Turns in one plane each, and the order they were made in; the first pair answered:
z_68 (before |-> after):
[ -8  22 -22  26 -40  -5  13 -20 -34  28  19  -5  18 -28 -50 -27  24 -11
 -15  36  18  16 -13  21] |-> [-22   2  35  56  45  -7  -2  13 -32 -19   1 -16  15  -2  21  16 -14  24
  -4  10 -11  11 -18  51]
[-16  -5  -5  -5   4  -1  12 -15  13  -4   1  -3   9   0  21  -6  -1   2
 -23  11 -19 -15  -1   0] |-> [-14  -3 -12  -1   7   1  17 -19   1  -1  10  -1  14  -4  10  -7   1  -1
 -28  16  -6 -16  -2  -3]
[  7   5 -15   0 -13  23  16  -1   4  53  10  -1 -43 -21 -42  -4  16 -19
  -8 -15   6  12  -6  -1] |-> [-11   2  12  22  47  21  19  12  -9  20  -1 -15 -50 -18  -6  17 -11   4
   3 -28  -5  25  -9  31]
[ -4  12   7  23  33   3 -19 -11 -31  -4 -12  -2  18 -45  -9  46  -7  15
 -32  16   6  13 -25  33] |-> [ 22 -22  15 -10  19  18 -48   5  -1   2 -38  -1  23 -11  30  42 -13   8
 -37  21  -8 -23 -16  12]
z_346 (before |-> after):
[-14  -1 -26  24  13 -18   1  -6   0   8  10   7  25 -45 -12  17  11   1
   0  11  26   6 -27  19] |-> [-14  12 -13  17 -20  -6  21  -5   0  19   2  31 -21 -30 -27 -17  16  -1
  -1   9  19  12  10 -33]
[-12  16  -3  15  20  -4  15   6 -13   2   9 -13  -5  -1 -12  -3  19  23
  -1   3   8   8  -8   7] |-> [ -9  11   6   4  15  -4  15   6 -17  -4   4   0 -18   2 -10  -4  15  22
   0  -1   1   8   3  -1]
[  0 -19   3 -35  22  -2   4  24  22 -26 -19  22 -10  14  34  20 -22  23
  -5 -19 -10   9  11  -1] |-> [ -7 -15 -34 -25  22  -8  -1   5   4 -15   5   0  35 -16  10  30 -16  16
  -7 -15  10  12 -28  29]
[ -2  18 -17 -23 -67 -38  17 -22 -18  53  11  55 -10   2 -36 -52 -18  -2
  14  -9 -17  15  22 -54] |-> [  6 -16  32 -28  -6 -31 -18  10  14  17 -28  47  -9  61  53 -18 -46  20
  30 -18 -61 -12  28 -39]
z_941 (before |-> after):
[-13  -4  14   0  -3 -30  16   0   3  -8   2 -17 -18  19   6 -12  -6  33
  -6   6 -13   6  14  -1] |-> [  0 -13  -6 -22 -21 -24   2  -9  11  11  -1 -17  -6  21   9 -21   4  19
 -10  23  -6  -4   7  -9]
[ -8  12  12  19   7  -8  16   2 -22  -5  13   9 -20 -24 -11   1   0   5
  -3  -1  17  27 -10   8] |-> [  0   5  19 -12 -19   2  16   8   1  -5 -11  21 -30   9   3 -16   3   6
  -1   7  -2  11  18 -29]
[ -3   5 -34 -17 -29  10  15  -7   9  12  -7  -5  18  -3 -26   1  23 -19
 -32  16   7 -13  -9   3] |-> [-30  20  -7  23  10  -4  37   6 -15 -12  -4 -11  -6 -11 -28  17   2  -1
 -20   0   6  16  -9  24]

Between the rows of a pair lie 2 to 3 turns.
[-28   6   6  28  55   3  16   2 -19 -16  12 -15  19 -16  10  16   0   6
  11 -11 -19  14   3  39] |-> [-20   4  21  -5  29  16  12   7   3 -10 -11  15 -24  23  17 -12   3   6
  12  -9 -36  13  41 -10]
z_346 z_346 z_68
[ -3   3  57 -12   1   9   9  26  26 -21 -38  38 -80  77  50 -28 -24  24
  19 -25 -39   0  71 -58] |-> [ 19 -40  27 -14  53   7 -58  24  39 -33 -34 -18  34  56  98  50 -42  27
   0  -5 -39 -45 -22  24]
z_346 z_941
[ -3 -12  16  24  46  -3 -15  22  -7 -17  15 -13  13  -7  22  21 -22  11
   8  -8   0  -4 -26  39] |-> [ 24 -33  -3 -14   2  14 -43  13  26   3   2  -6  36   7  37   7  -5 -11
  -1  17  -4 -41 -26  13]
z_941 z_941
[ 15 -65  28 -27 -16  19 -17  -7  34  12 -43  26 -23  36  42  -2  -7 -19
 -12   4 -51  -7  14   6] |-> [-10 -47  23  22  45  -1  -9 -14  -2  -5  -6  -2   8 -12  35  35 -30   1
 -16  -8 -32  16 -35  70]
z_346 z_941
[ -1 -20  15 -21  34 -15 -22   9  31 -17   1   2  28  -2  55  31 -20  -3
   6 -31 -10  -3  26  12] |-> [ -4  -7  13 -29  -8  -9   5  -2  31  -6   4  27 -26   6  29  -4   4  -8
   2 -31 -12   9  64 -34]
z_346 z_346 z_346
[ -3  -6  12  45  52  -3   7 -13  26 -40  21 -19   0  -4  -1  25  -1  30
  11  11 -24  21   2  15] |-> [ 22 -28  19  12  41   8 -11  -8  46 -36   3 -20  14  23  28  27   6  23
   7  19 -35  -2   9   4]
z_346 z_68
[-29  14 -19  11 -31  -5  38 -14 -15  20  18  14 -26 -28 -53 -22   3  -5
 -13  -7  10  28  -5 -23] |-> [-17 -10  37  -5  23   1  14  20  15 -26 -17  23 -51  36  34  -6 -21  16
   0 -18 -26   9  19 -29]
z_941 z_346
[-11  -4 -27  14  17 -37  40 -27 -17   2  50  -7  -6 -67 -46 -11  28 -11
 -23  25  33  32 -33  47] |-> [ 18 -56  29 -32  61  -7  -8  10  43 -29 -14   2 -21  28  67   7   3  13
 -15  19 -22 -22  -5  23]
z_68 z_941
[-27  14  -7  32 -44  10  31   2  -1   3   2   7 -38  -1 -15 -20  38 -17
  13   2  21  11  38 -27] |-> [-37  16   4  54  -7   1  35   2 -13 -12  12   2 -38 -15  -5  -8  25   2
  15  -9  22  19  27  -2]
z_346 z_68 z_68
[-22   3 -14   1 -37 -10  28  -1   5  17  23  21 -16 -11 -53 -12  -5  -5
 -13  14  15  70 -23  -9] |-> [-31 -12  30   8  18  -6  15  27  20 -17  -2  28 -48  21  -2   6 -29  17
   3  -7  -7  63  -9 -11]
z_941 z_68
[-24  21  -1  40  16  -7  20  -9 -34  -5  21  -5   3 -52 -27  -3  -3  12
  -4 -10   6  33 -15  23] |-> [ -2  -6 -22  18  17  -6  -4  -4 -18  -4  23 -20  44 -51 -13  13   1  -3
  -5   1   6   8 -39  37]
z_68 z_346
[ 19   6 -28 -30 -50   9 -24 -39   1  46  15   3  42 -20 -46  -2  21 -18
  -3  40  28 -24 -31  14] |-> [-16  54  15  13 -35  -7  28 -38 -35  29  21  21 -34 -16 -72 -16  12   8
  14   0  23  30  12   0]
z_68 z_346
[-33   0  45  67  95 -31  12   3 -21 -25   0 -35  10 -33  32  20 -21  45
 -12 -20 -38  24   2  20] |-> [-39  41  30  48  20 -32  61  -8 -39   8   9  -5 -54 -38 -38 -36  15  26
 -21 -26 -19  51  45 -34]
z_346 z_346
[  0 -17  26 -16   1 -11  22  15   0   5 -18  16 -65  19  -2   4  -1  16
   1 -20 -14  12  39 -56] |-> [-11   2 -15  -4 -26 -16  35  -4 -34  25  16   4 -41 -32 -58  -6  12   2
 -10  -6  20  30   8 -34]
z_346 z_346 z_346
[-27  17  11  14  26  -6  10 -12 -27 -27  -3  17   8 -18 -16 -34  -2 -16
  24  -6  29  40   8  -3] |-> [-20   6  23  10  48  -5  -1  -2 -14 -47 -15  11  14   0  18 -12 -10  -4
  28  -9  16  31   0  10]
z_346 z_346
[  7 -28  -6  -2  16   3 -39  -6  14  17  -8 -32  41 -24  20  39 -14 -17
  -8   5  -7 -29 -50  47] |-> [-31  16  47  25  21  -6  35   7 -16   0 -10   8 -65  -7 -10   6 -13   8
   9 -33 -11  33  11  -8]
z_346 z_941 z_346
